a =
array([[  3, -10,  19,  -7],
       [  4,  25, -21,  21],
       [  4, -10,  20,  -7],
       [  3,  17, -14,  14],
       [  3,  16, -14,  13],
       [  3,  18, -15,  15],
       [  4,  22, -18,  18],
       [  4, -11,  22,  -8],
       [  8, -20,  41, -14],
       [  4, -10,  20,  -7],
       [  3,  17, -14,  14]])
a[0,0] -> 3
a[3,0] -> 3
a[:, 1] -> [-10, 25, -10, 17, 16, 18, 22, -11, -20, -10, 17]
a[6,0] -> 4
a[1,0] -> 4
a[:, 3] -> [-7, 21, -7, 14, 13, 15, 18, -8, -14, -7, 14]
a[4] -> [3, 16, -14, 13]
a[0] -> [3, -10, 19, -7]
a[0,3] -> -7
a[6,2] -> -18
a[5,1] -> 18
a[7,1] -> -11
a[8,1] -> -20
a[6,3] -> 18
a[2,1] -> -10
a[2] -> [4, -10, 20, -7]
a[7] -> [4, -11, 22, -8]
a[7,0] -> 4
a[6,1] -> 22
a[10,0] -> 3
a[5,3] -> 15
a[2,3] -> -7
a[2,0] -> 4
a[3] -> [3, 17, -14, 14]
a[5,0] -> 3
a[8,2] -> 41

arr = [-45 -27  20  21   6 -48 -38 -13  -3 -11 -10  -4   4]
arr[0]	-45
arr[7]	-13
arr[4]	6
arr[6]	-38
arr[8]	-3

m =
[[ -2  -3   2  -5  -6  42   9  -1   8  19]
 [  8 -22  -7  -7 -16   9   7  -9  35  -4]
 [  4   8 -19   4  18  -6  -7  29 -18  -4]]
m[0][0]: -2
m[:, 4]: [-6, -16, 18]
m[1][4]: -16
m[:, 5]: [42, 9, -6]
m[2]: [4, 8, -19, 4, 18, -6, -7, 29, -18, -4]
m[0][2]: 2
m[1][1]: -22
m[1]: [8, -22, -7, -7, -16, 9, 7, -9, 35, -4]
m[2][9]: -4
m[0][4]: -6
m[2][5]: -6
m[0][1]: -3

A =
[[31 60 70 50 47 38 81 41 62 77 58 41 35]
 [65 70 34 28 92 81 41 69 29 54 80 89 51]
 [61 69 74 72 65 49 85 48 70 56 57 40 55]
 [43 69 69 56 91 72 65 48 65 79 42 58 39]
 [43 26 38 36 37 60 43 44 29 85 58 66 23]
 [73 74 42 43 78 59 41 84 51 73 51 56 84]]
A[0,0] = 31
A[2,12] = 55
A[4] = [43, 26, 38, 36, 37, 60, 43, 44, 29, 85, 58, 66, 23]
A[5,12] = 84
A[3] = [43, 69, 69, 56, 91, 72, 65, 48, 65, 79, 42, 58, 39]
A[:, 9] = [77, 54, 56, 79, 85, 73]
A[4,2] = 38
A[2,9] = 56
A[0,1] = 60
A[1,1] = 70
A[:, 7] = [41, 69, 48, 48, 44, 84]
A[0,12] = 35
A[1,5] = 81
A[:, 0] = [31, 65, 61, 43, 43, 73]
A[:, 2] = [70, 34, 74, 69, 38, 42]
A[0,6] = 81
A[2] = [61, 69, 74, 72, 65, 49, 85, 48, 70, 56, 57, 40, 55]
A[4,0] = 43
A[2,10] = 57
A[3,5] = 72
A[5,0] = 73
A[0,11] = 41
A[2,4] = 65
A[4,7] = 44
A[1,6] = 41
A[0,4] = 47
A[3,7] = 48

grid =
[[2 4 3 6 4 4 4 6 5 3 3 7 3]
 [3 5 4 4 4 4 5 3 4 5 3 3 3]
 [5 4 4 4 3 5 3 4 2 5 3 2 4]
 [1 5 2 4 2 3 5 3 3 5 2 1 4]
 [7 2 7 4 3 3 3 3 2 3 6 2 5]]
grid[-5][0] = 2
grid[-2] = [1, 5, 2, 4, 2, 3, 5, 3, 3, 5, 2, 1, 4]
grid[0] = [2, 4, 3, 6, 4, 4, 4, 6, 5, 3, 3, 7, 3]
grid[:, 8] = [5, 4, 2, 3, 2]
grid[:, 5] = [4, 4, 5, 3, 3]
grid[:, 4] = [4, 4, 3, 2, 3]
grid[-1][7] = 3
grid[:, -3] = [3, 3, 3, 2, 6]
grid[-4][2] = 4
grid[-1][4] = 3
grid[-4][-2] = 3
grid[2][0] = 5
grid[1][6] = 5
grid[-4][-1] = 3
grid[-2][-7] = 5
grid[2][12] = 4
grid[-3][2] = 4
grid[-5][-9] = 4
grid[:, -13] = [2, 3, 5, 1, 7]
grid[-1][-2] = 2
grid[-4][-13] = 3

W = 881  748  427  693  726  867  163  962  863  887
W[0]: 881
W[5]: 867
W[9]: 887
W[1]: 748

X =
array([[ 126.8,  181.2,  -10.3,   94.9],
       [  10.4, -266.5,   98.6, -223.0],
       [ -13.6, -152.1,  183.2, -186.2],
       [  -4.2, -128.5,  -26.3,  -98.7],
       [  53.2, -119.9,  268.8, -173.8],
       [  81.7,  203.4,  -75.8,  101.0],
       [  18.4, -180.2,  201.6, -222.0],
       [  75.4, -209.0,   85.7, -134.0],
       [ -91.8, -147.6,  111.1, -116.2],
       [ -32.4, -188.8,  106.4, -188.6],
       [  18.8, -188.4,  -56.2, -164.8],
       [  65.7, -193.1,  106.2, -232.6],
       [  43.2,  236.6,  -70.6,  241.9],
       [ 136.8,  161.4,  -84.0,   52.0],
       [ -28.7, -165.1,  184.7, -195.0]])
Indices start at 0.
(0, 0)	126.8
(3, 1)	-128.5
(2, 0)	-13.6
(14, 1)	-165.1
(8, 0)	-91.8
(8, 2)	111.1
(0, 2)	-10.3
(4, 2)	268.8
(1, 1)	-266.5
(2, 1)	-152.1
(4, 1)	-119.9
(11, 0)	65.7
(10, 1)	-188.4
(7, 0)	75.4
(1, 2)	98.6
(8, 1)	-147.6
(9, 0)	-32.4
(12, 0)	43.2
(1, 3)	-223.0
(11, 1)	-193.1
(8, 3)	-116.2
(7, 1)	-209.0
(14, 2)	184.7
(13, 3)	52.0
(6, 0)	18.4
(4, 3)	-173.8
(5, 2)	-75.8
(5, 1)	203.4
(9, 3)	-188.6
(12, 2)	-70.6
(3, 0)	-4.2

B =
array([ -6, -27, -11,  28, -28,   6,  16,  33,   7,  12,  -2,  50, -23,
        31,  12])
B[0]	-6
B[14]	12
B[3]	28
B[9]	12
B[11]	50

data =
[[ 20 -15 -33   2 -25 -18 -23  39  13]
 [  9  32  44   1 -30 -11   7 -24   4]]
Rows and columns are counted from 0.
(0, 0) = 20
(0, 7) = 39
(1, 2) = 44
(1, 1) = 32
(0, 5) = -18
(1, 4) = -30
(0, 4) = -25
(0, 2) = -33
(1, 6) = 7

x = array([-28, -35,  14, -17, -45])
x[0] => -28
x[3] => -17
x[1] => -35

M =
[[  8  -8 -15  -6  19  -8   6   2  -9   2  -5  22   0   5 -27]
 [  8  -5  25  -4  23  -3   9   7 -25   2  -5  -3   1   5  -7]
 [  8  -8   6  -4  28  -7   5   2 -28 -14  -1   6   1   5 -20]
 [  8 -19 -10   7  -3   2   6   2  -5  15  -5 -32   1   5  21]
 [ 13  -8  -7   5  12  -3  26   2  -5  20  -5 -15   1   5  -7]
 [  8 -12  -8   0  12   0 -12 -20 -12  -3  -5   6  28   5  -7]
 [  5  -8 -37  -4  12  -3   6  -3  -5   2  -5  10   9   8 -12]
 [  3 -12 -38  -4 -15  -3   6  -5  -4   2  -5   6  14   5  -7]
 [ 11  -7 -10   8  12  -3  14 -18   1  34  -5   6   8   5  -7]
 [-23  -7 -10 -14 -14  -3 -11   2   2 -15  -5   7 -10   2  -7]
 [ -3  -9 -14  -4 -27   3 -17  -1  13   2  -5   6   1   4  14]
 [  8  -8 -10  -4  18  -5  26   2  -5  30  -5   6 -11   2  -7]]
Indices start at 0.
(0, 0) => 8
(4, 1) => -8
(11, 6) => 26
(7, 5) => -3
(3, 7) => 2
(2, 14) => -20
(4, 10) => -5
(2, 4) => 28
(8, 11) => 6
(4, 12) => 1
(1, 7) => 7
(3, 8) => -5
(9, 2) => -10
(3, 12) => 1
(10, 0) => -3
(2, 0) => 8
(1, 3) => -4
(0, 7) => 2
(3, 0) => 8
(1, 14) => -7
(7, 13) => 5
(7, 8) => -4
(11, 0) => 8
(3, 4) => -3
(6, 1) => -8
(2, 9) => -14
(0, 2) => -15
(10, 8) => 13
(11, 13) => 2
(8, 14) => -7
(7, 10) => -5
(10, 9) => 2
(11, 1) => -8
